Each row has a name. Each question is about the rows just above it.

J_979: [121 133 178 177 194 132 135 139 136 110 194 110 100 143 124 136 131 125
  92 109 142 178 188 130 181 144 114 194 134 178 133  93]
J_194: [ 90 128  94  84  73 124 130 160 119 121  61 146 146 149 137 137  96 110
 118 149 137  84  68 131  90 141  89  63 124  92 138 127]
J_927: [127 131 105 147  97 131 131 134 134 109 196 153 164 129 124 136 131 153
 167 153 128 175 186 133 167 128 134 185 131 135 133 128]
Which entry of J_979 is missing from [178 134 144 125  92  93 188 130 136 124 178 194 110 131 194 114 109 135
 142 121 100 194 110 136 143 181 133 178 132 139 133]?
[177]
Whose row is [121 133 178 177 194 132 135 139 136 110 194 110 100 143 124 136 131 125
  92 109 142 178 188 130 181 144 114 194 134 178 133  93]?
J_979
Give the next entry after [118 149 137  84].
[68]

J_156: [127 131 152 144 115 126 115 143 115 141 115 135 128 113 152 149 108 112
 129 120  91 131 135 122 112 113 118 102 162 144 167 120 143  98 119 110
 131 141 143 128 129 136 150 156 158 157]
J_40: [ 88 131 152 127 115 126 135 143 115 141 115 135 128 113 152 149 108 112
 129 120  91 131 135 122 112 113 118 102  96 144 167 120 143  98 119 110
 131 141 143 128 129 136 150 156 158 157]
J_380: [161 120 124 118 135 124 146 154 114 160 128 139 111 134 104 138 141 136
 146 122 134 124 138 116 119 123 123 108 128 148 122 129 141 101 162 129
 119 139 111 129 128 128 132 145 154 158]
J_96: [120 118 145 122 120 136 128  77 140 140 112 134 139  90 165 115 108 118
 144 169 132 120 134 132 136 138 165  83 133 111 163 133 160 133  84 126
 147 123 166 128 129 130 140 154 157 158]
J_636: [163 127  99 157  97 134 137 149 149 118 112 133 124 140 130 142 125 149
 132 171 136 123 129 130 137 145 157 149 126 101 156 133 149 146  74 131
 144 123 162 131 144 155 157 158 158 157]
J_297: [127 131 152 144 115 126 115 143 115 141 115 135 128 113 152 149 108 112
 129 120  91 131 135 122 112 113 118 102 162 144 167 120 143  98 165  92
 116 105 119 128 129 131 143 154 157 158]
J_479: [125 140 141 132 147 150 139 160  93 143 143 106 115 123 132 138 115 122
 139 159 151 121 128 139 144 140 165 142 111 106 130 136 141 152 101 133
 139 113 149 133 145 155 157 158 158 158]
J_332: [130 121 128 113 114  90 105 118 142 114 109 163 129 144 111 132 149 124
 116 124 147 124 126 143 119 124 128 177  72 112 111 122 107 179 135 128
  95 140 108 128 128 128 129 137 151 156]
J_205: [107 124 113 155  76 147 105 122 135 121 119 126 153  96 158 149 116 125
 125 178 128 123 134 117 124 152 131 161 141 100 170 128 144 146  62 139
 140 143 159 127 128 129 129 136 150 156]
J_964: [137 106 115 125 164 187 124 145  69  75 170  70 154  92 106 101  79 137
 129 108 124 133 119 144 144 117 144 101 133 135 112 132 123 120 144 119
 140 101 131 129 135 149 156 158 158 157]
J_140: [147 130 123 172  76 126 107 145 125 119 107 136 146 125 148 153 120 131
 161 103 122 113 138 150 123 101 121  92 146 166 103 134 104 142 169 142
 120 123 116 127 128 131 141 154 157 158]
J_96 without one entry, shuffled: [134 111 163  77 108 118 157 140 123  90 120 133 112 120 128 133 132 145
 115 147 165 140  83 154 136 166 118 158 140 128 132 129 136 165 120 160
  84 138 126 122 130 144 133 134 169]. Gone:
[139]
Shuffled J_96 with one entry gone: [120 133 163 120 140  83 160 112 147 132 132 136 144 134 130 120 122 133
 111 158 129 165 136 169 108 118  90 123 128 118 134 138 157 133 145 140
 154 139  77 128 140 126 165 166 115], missing
[84]

J_683: [157 184 149 133]
J_620: [ 63 184 149 170]
J_809: [125 157 149 183]
J_750: [183 157 149 183]
J_720: [125 157 149 180]
J_44: [137 186 185 127]
Whose row is [125 157 149 183]?
J_809
Whose row is [125 157 149 180]?
J_720
Which entry of J_44 is missing from [127 137 186]?
[185]
Whose row is [183 157 149 183]?
J_750
Whose row is [ 63 184 149 170]?
J_620

